Small tables with named rows and columns. After each table, cells are looked up by row and column.

Table Vuf
,Vusipe,Luzu,Kur
Vamun,37,249,146
Bida,170,123,168
Vinerok,187,114,196
Vilebi,187,94,156
Nim,174,108,152
Pem,179,107,108
Nonos,134,160,130
Birutis,189,112,113
Nef,179,91,119
Fopufid,160,132,88

Bida, Luzu: 123
Nonos, Luzu: 160
Vamun, Vusipe: 37
Vinerok, Vusipe: 187
Nef, Vusipe: 179
Fopufid, Kur: 88
Pem, Kur: 108
Pem, Vusipe: 179
Nonos, Vusipe: 134
Birutis, Luzu: 112
Nim, Kur: 152
Vilebi, Luzu: 94

Table Reber
cols = Gakofes, Bisel, Bir, Kamifal, Gekiz, Mupe, Mogad
Pegaru: [6.628, -6.069, 49.914, 58.194, -25.957, -24.201, 59.874]
Fona: [24.790, -49.346, 7.120, 53.283, 66.118, -19.092, 70.616]
Kelok: [55.288, -47.084, -58.573, 24.886, 46.273, -45.678, 80.109]
Gopakep: [-33.171, -70.966, 75.392, -0.823, 3.377, 32.827, 18.538]
Mik: [12.595, 11.729, 28.178, -9.105, -68.181, 12.506, -8.790]

Mupe of Mik = 12.506
Mupe of Pegaru = -24.201
Kamifal of Mik = -9.105
Mogad of Mik = -8.790
Bisel of Kelok = -47.084
Mogad of Gopakep = 18.538
Kamifal of Pegaru = 58.194
Mogad of Pegaru = 59.874
Gakofes of Pegaru = 6.628
Which row has the largest Gakofes? Kelok

Vodena =
	Terugiz	Fumid
Tak	1753	3003
Salib	6706	7413
Siforus	7538	4293
Rekopi	2006	8805
Kimolal	7714	2806
Mam	3412	6396
Nez	5100	3954
Keliru	2436	8116
Paliv	2454	5791
Nug	5590	5298
Gaf	2266	3076

Terugiz of Salib: 6706
Fumid of Kimolal: 2806
Terugiz of Tak: 1753
Terugiz of Paliv: 2454
Terugiz of Kimolal: 7714
Terugiz of Siforus: 7538
Fumid of Tak: 3003
Fumid of Gaf: 3076
Terugiz of Nez: 5100
Fumid of Rekopi: 8805
Terugiz of Mam: 3412
Fumid of Nez: 3954
Fumid of Salib: 7413
Terugiz of Rekopi: 2006
Fumid of Keliru: 8116
Fumid of Mam: 6396
Which row has the largest Terugiz? Kimolal

Tudiz =
         Fabigi   Par   Mam
Dov        4545  2251  3778
Dasi       4509  4176  4080
Vem        4334  1421  3691
Suz        7582  3830  2740
Losoz      2099  2462  2088
Tep        4267  2609  3874
Fizopi     4927  1734  3309
Vep        2454  6919  1737
Vuvak      3614  7683  4678
Kefasib    4447  1854  3948
Tekevok    3181  2981  2156
Fezo       4717  6139  8474

Par of Vuvak: 7683
Fabigi of Vem: 4334
Mam of Suz: 2740
Par of Fezo: 6139
Par of Dov: 2251
Mam of Tekevok: 2156
Fabigi of Vep: 2454

Liguvog
cols = Zirotab, Leton, Foz, Ril, Mamif, Vanupu, Tadovo
Gizo: [72.943, -60.512, 6.343, -33.702, 51.363, -0.106, -21.674]
Risa: [-78.601, 26.007, -39.233, -1.085, -60.988, -28.587, 12.089]
Besufim: [21.695, -39.044, -52.406, -50.851, 9.448, -29.675, -1.813]
Porozak: [-4.259, -5.430, -25.966, -10.015, -12.808, -3.927, -12.700]
Biz: [-45.683, 5.519, -44.497, -31.089, -29.146, -58.502, 29.017]

Tadovo of Biz: 29.017
Vanupu of Besufim: -29.675
Leton of Besufim: -39.044
Zirotab of Risa: -78.601
Mamif of Besufim: 9.448
Leton of Gizo: -60.512
Vanupu of Gizo: -0.106
Tadovo of Porozak: -12.700
Foz of Besufim: -52.406
Tadovo of Gizo: -21.674
Vanupu of Risa: -28.587

Gidit
cols = Murod, Lil, Kozure, Vopo, Tuf, Linunad, Tegepo
Kovu: [0.1, 0.0, 0.2, 0.2, 0.2, 0.2, 0.7]
Pep: [0.0, -0.3, 0.3, -0.1, 0.3, 0.1, 0.0]
Zuva: [0.2, 0.0, 0.7, 0.3, 0.2, 0.2, 0.7]
Bipizon: [0.3, 0.1, 0.5, 0.1, 0.3, 0.0, -0.8]
Sel: [0.2, 0.0, -0.4, 0.0, 0.2, -0.2, 0.1]
Ber: [0.3, 0.4, 0.2, 0.3, 0.1, 0.1, 0.1]
Kem: [0.2, 0.3, 0.1, 0.1, 0.2, 0.2, -0.4]
Muluv: [0.2, 0.2, 0.0, 0.1, 0.2, 0.2, 0.2]
Fod: [0.2, 0.3, 0.2, 0.2, 0.2, 0.1, -0.3]
Vusim: [0.1, 0.0, 0.0, -0.1, 0.3, 0.1, -0.3]
Fotiz: [0.2, 0.3, -0.1, 0.1, 0.1, 0.2, -0.1]
Lalega: [0.0, 0.1, 0.1, 0.1, 0.1, 0.4, 0.6]
Feravo: [0.2, -0.1, 0.7, 0.2, 0.3, 0.1, 0.2]

Pep, Lil: -0.3
Fod, Tegepo: -0.3
Muluv, Linunad: 0.2
Fod, Vopo: 0.2
Pep, Vopo: -0.1
Lalega, Lil: 0.1
Sel, Vopo: 0.0
Sel, Kozure: -0.4
Bipizon, Tuf: 0.3
Vusim, Lil: 0.0
Kem, Vopo: 0.1
Fotiz, Lil: 0.3
Ber, Murod: 0.3
Pep, Linunad: 0.1
Zuva, Tuf: 0.2

Rul:
         Fola  Gos
Geki      134  141
Zulib     125   76
Diri       97  213
Varaviz    96  117
Zopib     119  130
Dise       85   84
Gunu      191   41
Lar        84  129

Zulib, Fola: 125
Lar, Gos: 129
Geki, Fola: 134
Zulib, Gos: 76
Varaviz, Fola: 96
Diri, Gos: 213
Diri, Fola: 97
Zopib, Gos: 130
Gunu, Gos: 41
Geki, Gos: 141
Lar, Fola: 84
Dise, Fola: 85
Row with the largest Gos: Diri

Table Namev
         Tenapo  Pobaraf   Sug  Sezis  Likemuk
Sefasuv    62.1     73.1  41.6   50.4     63.8
Sem        60.0     73.0  51.7   67.7     57.4
Bot        71.3     58.1  65.2   44.5     61.5
Bif        64.3     59.9  61.9   66.3     62.6
Vonus      59.6     72.7  49.3   66.0     61.1
Busumo     59.2     69.1  86.6   65.1     65.9
Sinomug    57.5     60.2  63.4   77.3     67.2
Tepibi     56.7     62.1  57.8   82.4     68.8
Rulifar    23.6     66.9  58.9   50.0     54.2
Boka       65.8     59.5  64.9   64.2     54.8
Des        67.8     61.5  61.0   60.7     62.8
Zigis      61.9     72.4  72.6   61.7     50.9
Kitafo     64.8     70.6  69.4   62.6     45.1
Nepe       69.3     59.3  58.4   62.8     65.3

Tenapo of Vonus: 59.6
Tenapo of Nepe: 69.3
Pobaraf of Nepe: 59.3
Sezis of Rulifar: 50.0
Sezis of Zigis: 61.7
Tenapo of Rulifar: 23.6
Sezis of Bif: 66.3
Pobaraf of Rulifar: 66.9
Tenapo of Bif: 64.3
Sug of Nepe: 58.4

